Rows are one point carried round by a steady rotation, each followed by how many steps it has turned.
The counts run from 0 to 165.
[ 70 106 131 102 162 142 123 122 113 133 151  95 139 138 143 154 130 134
 105 144 118 176 112 112 132 106 103 123 155 155  91  98 144  86 129 154
 166 139 143 129 125 151 124 146 101 113 153 106  83 107  28 128  85  79
 118 109 143 124 138 130 122 111 129]
103
[ 78 105 125  81 158 132 109  94 117 123 138 113 134 140 159 142 140 105
 100 145 117 161 122 110 120 108 104 131 171 133 112  90 161  96 149 174
 117 115 159 144 109 168 162 142 112 130 155 101  98 132  47 120  88 124
  98 118 180 100 144 128 153 129 115]
85
[ 71 142 124 117 141 132 158 108 107 130 130  79 106 142 146 153 115 139
 140 126  91 177 121 127 104  75  96 124 174 166 116  93 139 126 162 173
 143 102 120 138 143 199 152 121 127 126 157 107 107 105  73 146 133 115
 110 108 157 140 104 128 129 148 112]
145
[ 59  97 101  81 160 135  94 102 102 112 109 100 124 105 160 135 120 124
 117 140  88 139 123 137 125  89 107 144 164 147  97 110 144  83 156 163
 143 111 113 113 129 141 160 142  89 141 141 132  74 132  56 130 124 124
 110 104 157  93 103 133 121 127 114]
69
[ 70 105 112 108 138 134  81 114 125 135 111  83 115 113 145 137 117 126
 116 130  96 167 126 143 120  72 110 146 185 162  85 122 139  93 184 158
 154 110 140 117 139 174 151 150  97 116 139 129  81 113  73 118 114 137
 120 108 135 101  98 101 129 122 120]
72
[ 62 121 114 119 169 129 124 123 101 124 138  75 152 159 132 158 133 130
 113 122 113 153 144 101 136  65  95 132 162 146 110  97 138  91 126 165
 142 145 120 145 145 148 137 142 104 131 147 105  77 151  58 114 122 117
  98  92 161  76 107 158 123 119 141]
121
[ 74 103 136 107 163 133 125 121 118 130 152  95 141 131 153 155 126 134
 116 143 112 176 112 116 128 102 105 131 150 167  98  98 132  88 136 162
 154 138 139 130 129 151 123 165 104 114 152 100  88 118  27 141  81  78
 127 119 153 121 134 134 128 111 129]
102
[ 60 110 118 126 179 134 105 103 102 153 136  67  99 143 159 163 126 137
  90 135 118 146 113 121 153  82  90 129 155 144 123  90 159  99 164 146
 129 128 155 132 117 150 156 132  96 141 157  96  97 111  97 128 139 113
 127 105 165 142  93 113  94 153 149]
42
[ 71 104 131  98 170 142 104 102  99 153 135  76  98 149 146 116 131 123
 115 140 127 143  98 138 128  78  85 128 184 144 123  97 171  90 138 152
 116 133 136 151 146 186 125 139 104 146 144  86  90 105  85 119 135 107
 139 112 139 147  95 105 106 134 128]
109
[ 75 108 122 117 126 136  97 115 131 136 110  83 113 119 145 150 118 135
 120 130 103 174 127 136 119  68 108 136 180 167  92 120 135 100 195 159
 155 111 153 124 138 183 149 147 105 118 144 119  84 120  75 122 116 129
 127 112 133 106  94 100 120 127 121]
73
[ 62 102 107  76 160 113 132  82 106 129 127  89 124 142 137 153 121 114
  91 131  91 148 123  95 136 117 106 134 161 167 107  96 152 121 147 167
 122 118 136 122 117 154 180 117 115 134 162  92  93 127  86 146 113 135
  93 118 180 109 114  95 130 141 118]
150
[ 70 118 126 120 157 140 117 113  90 149 147  72 108 162 142 145 120 119
  93 127 128 160 108 124 128  68  76 119 157 151 100  87 155  73 142 145
 141 127 113 150 131 151 135 147  95 135 172 105 104 100  69 120 110  94
 129 105 132 127 108 117 107 142 140]
39
[ 64 104 122  71 173 103 130  82 116 144 127  89 126 140 132 149 130 110
  96 138 103 155 131  97 140 117 112 127 171 159 102 101 161 124 131 171
 129 119 135 125 125 170 162 122 118 127 165  81  91 136  74 138 112 119
 107 109 172  85 134  99 141 126 127]
15
[ 68 110 119 108 162 141 107  91 114 127  98  98 122 110 154 142 126 128
 145 154 102 160 137 130 130  69 101 126 175 133 112 125 145  96 183 157
 142 126 159 136 147 151 148 150  97 129 143 131  84 140  58 118 112 104
 126  92 155  82 102 148 121 129 133]
139
[ 46 104 145 108 168 139  96 105  99 144 128  71 118 136 143 128 128 126
 110 143 116 143  92 123 125  79  86 119 175 153 129 105 152  88 136 155
 147 145 139 138 131 158 120 121 119 140 129  97  84  99  70 128 130 102
 117  99 138 147 101 110  97 142 123]
107
[ 65  97 101 101 169 145 123 126 112 153 146  85  88 127 137 140 138 127
 107 121 114 174 116 102 122  96  99 142 172 161 138  92 135 117 134 154
  85 150 148 114 142 168 131 150 102 112 120 104  57 128  88 142 120 128
 123 125 156 143  83 122 142 130 121]
27
[ 65 103 135  95 159 126  97 113 113 159 127  97 135 116 138 134 126 135
 113 154 132 183 122 108 118  86 113 125 173 141  89 110 125 114 103 153
 146 112 132 116 159 156 138 151 111 113 158 106  91 118  49 157  99  72
 103 111 151 100 136 113 123 118 118]
34
[ 72 102 100  83 143 150  97  82 114 127 101  99 111 120 153 125 140 117
 125 148 122 163 128 130 124  61  91 140 166 131 111 114 163  83 182 166
 115 122 142 130 146 143 145 151 102 137 134 121  84 123  60 117  94 116
 129 115 135  97 108 100 131 121 112]
2
[ 67 105 106 115 139 134 128 111 108 158 118 103  73 144 153 156 130 134
 107 118 119 176 105  93 124  64  90 117 173 163 108  87 132 114 144 162
  98 135 126 122 138 179 130 143 124 129 144 112  63 158  87 141 148 114
 130 111 126 114  90 121 123 152 115]
93
[ 56 140 102  82 157 132 161  90 112 154 139  81  96 134 122 161 124 136
 128 137 105 175 138  96 133  97  93 137 175 168 128 105 147 133 159 164
 126 128 145 121 148 162 157  92 128 120 155  91  95 106  89 138 112  99
 115 115 165 125 110 109 131 134 114]
79
[ 73  92 144 107 149 139  82 104 115 132 135 116 131 145 152 128 131 120
 102 151 100 160  95 105 107  83  96 126 175 165 107  82 130  94 142 167
 133 129 162 133 124 163 146 135 122 123 130 121  89 144  49 125 121 138
  79 105 155 109 122 132 137 163 100]
88
[ 83  97 121  84 155 120 106  76 135 130 135 105 147 154 149 128 127 113
 107 153  91 151 111 112 135  88 101 157 158 180 101  98 148  93 165 173
 113 136 147 130 140 148 150 151 120 127 137  93  98 144  62 125 101 143
 106 121 162  94 128  88 138 128 115]
153
[ 64 105 101 107 170 155 115 123 106 155 156  95  82 130 137 140 134 129
 107 126 110 165 107  98 125  92  89 146 171 170 139  85 132 105 136 151
  89 152 151 114 143 155 135 141 103 111 118 113  61 129  81 131 127 126
 114 121 154 139  81 132 136 140 114]
26
[ 86  86 107  96 153 131 126 122 133 146 153  95 144 146 169 149 140 153
 127 149 130 169 138 134 157  77 120 166 167 148 110  92 148 125 146 166
 119 129 154 117 150 189 149 134 108 144 135  89  81 126  68 132 134 112
 127 125 185 139 115 110 115 112 124]
47
[ 73 119 117 120 134 153 103 118 114 151 155 116  81 141 166 169 127 143
  98 131 120 162  98  89 123  72  80 132 161 164 115  78 134  83 153 168
 114 141 157 128 108 153 136 127 137 128 136 112  83 144  63 114 125 112
 114 116 144 131 108 135 120 150 110]
23
[ 65 112  97  74 154 114 146  88 102 133 134  93 116 150 131 156 119 118
  97 116  91 158 124  99 135 121 104 130 166 159 103  92 159 124 142 167
 124 117 126 129 117 168 177 116 105 132 175  90  96 122  87 137 117 130
 100 117 179 113 114 106 134 132 120]
149
[ 71 100 112 115 193 130 111 102 121 162 155  77 122 147 154 143 128 144
 110 152 100 142 115 136 158  92 106 158 160 165 124  91 153 111 163 147
 119 135 161 117 141 163 151 142  89 134 143  96  95 114  89 134 146 121
 126 119 185 152  95 115 100 147 136]
44
[ 64  97 127  91 170 125 104 112 114 155 130 110 135 120 138 132 128 134
 120 153 122 183 121 110 125  99 118 128 178 144  85 108 127 115 105 150
 136 113 140 118 160 163 139 160 101 109 160 103  90 127  46 154 104  72
 113 114 159  99 130 128 127 114 126]
33
[ 70  99 114 117 133 142 123 112 110 153 123 104  82 156 146 148 136 129
 107 120 129 181 107 100 119  56  89 123 177 164 103  85 133 110 146 161
 103 136 133 126 139 183 127 140 127 121 140 117  66 150  82 130 143 128
 121 110 120 118  95 110 130 152 108]
92
[ 72  92 121 116 132 142 109 119 115 148 129 107  99 163 142 130 139 126
 105 127 125 183 102 108 112  60  93 127 183 165 102  79 132 103 145 163
 111 138 135 126 142 184 126 135 122 114 134 123  72 140  72 124 137 137
 107 114 119 118  98 111 130 154 104]
91
[ 67 105  84  92 166 147 159  84 104 124 137 113 138 161 144 129 140 149
 138 147 111 171 119 128 131  78 101 151 142 145 117  82 140 114 147 169
 111 123 111 121 157 146 145 143  95 132 145 113  90 113  51 155 125 115
  99 129 152 146 115 114 113 129  93]
64
[ 70  79  87  82 139 145 123 103 102 118 111  86 132 126 146 129 132 119
 125 137 112 170 137 122 135  77  97 147 162 137 114 120 154  96 173 159
 116 141 135 126 150 130 154 149  87 135 132 119  73 125  68 123  92 110
 125 124 154 104  94 109 127 110 119]
136
[ 89 100 112 102 155 132 104 110 109 171 147 102 108 128 173 140 120 146
 120 150 118 155 118 123 142  78 100 143 176 148 115  95 142 118 142 153
 105 110 164 131 142 176 172 142 106 145 159  90 100 145  90 143 147  87
 126 126 208 132  96 125 103 143 130]
113
[ 70 109 128 108 168 124 123 117 126 135 138  86 136 109 159 163 125 132
 116 148 114 180 123 106 120  96 110 143 140 174 112 100 121 108 144 167
 123 119 134 112 141 148 142 183 116 115 148  93  88 117  50 164  84  88
 130 127 170 122 130 109 130 110 134]
100
[ 62 109 134  78 168 102 111  74 124 137 122  91 136 132 142 150 127 113
  94 149 101 149 121  98 134 104 113 130 166 165 102 103 153 114 139 171
 129 117 137 126 123 160 161 127 128 134 156  80  97 137  72 143 108 120
 101 108 172  85 140  90 133 134 126]
16
[ 66 115 114 116 147 156 110 121 106 153 156 108  79 136 156 155 125 139
 106 132 110 156  98  91 122  83  80 136 162 172 130  78 130  89 150 159
 106 144 153 124 118 150 130 124 127 119 129 113  73 141  68 124 131 116
 109 112 151 135  90 145 121 155 111]
24
[ 61  91  95  67 158 143 108  78 104 122 111 104 126 131 134 112 128 119
 126 152  99 151 114 118 126  82  95 150 162 150 115 114 157  87 161 164
 118 142 125 123 153 119 145 136  98 137 130 114  81 125  62 129 107 112
 111 123 141 104 104 100 123 120  98]
0
[ 74  98 121  79 165 118 112  71 123 126 128  97 144 145 145 134 121 112
 101 152  82 146 108 105 134 100 106 151 156 184 110  96 149 104 164 172
 118 129 145 128 129 145 163 141 119 136 144  84  95 142  72 139 109 143
 102 121 173 102 121  88 134 137 115]
152
[ 76 108 110  85 144 131 118 131 109 135 156 101 147 132 160 145 119 153
 134 141 112 148 138 113 139  72 114 154 177 158 101 106 134 102 115 170
 135 137 130 125 148 168 144 116 124 147 134  97  80 152  53 123 135  87
 110 112 186 106 109 150 113 109 113]
50
[ 67  92 110 102 150 141 107  94 111 116  92  92 125 110 154 142 131 128
 134 147 108 164 143 124 136  63 105 128 166 129 114 125 152  98 185 158
 134 131 151 137 144 143 149 147  98 135 139 127  76 142  59 116 103 103
 129 104 155  83  97 131 123 123 128]
138
[ 77  92 116 114 130 131 134 143 105 129 148  75 161 147 154 151 131 132
 114 129 126 183 152 103 132  51 102 150 155 158 111 100 124 116 130 164
 124 140 129 128 157 154 157 144 119 137 141 105  87 139  68 131 104 102
  99 116 188 105 112 123 124 125 130]
118
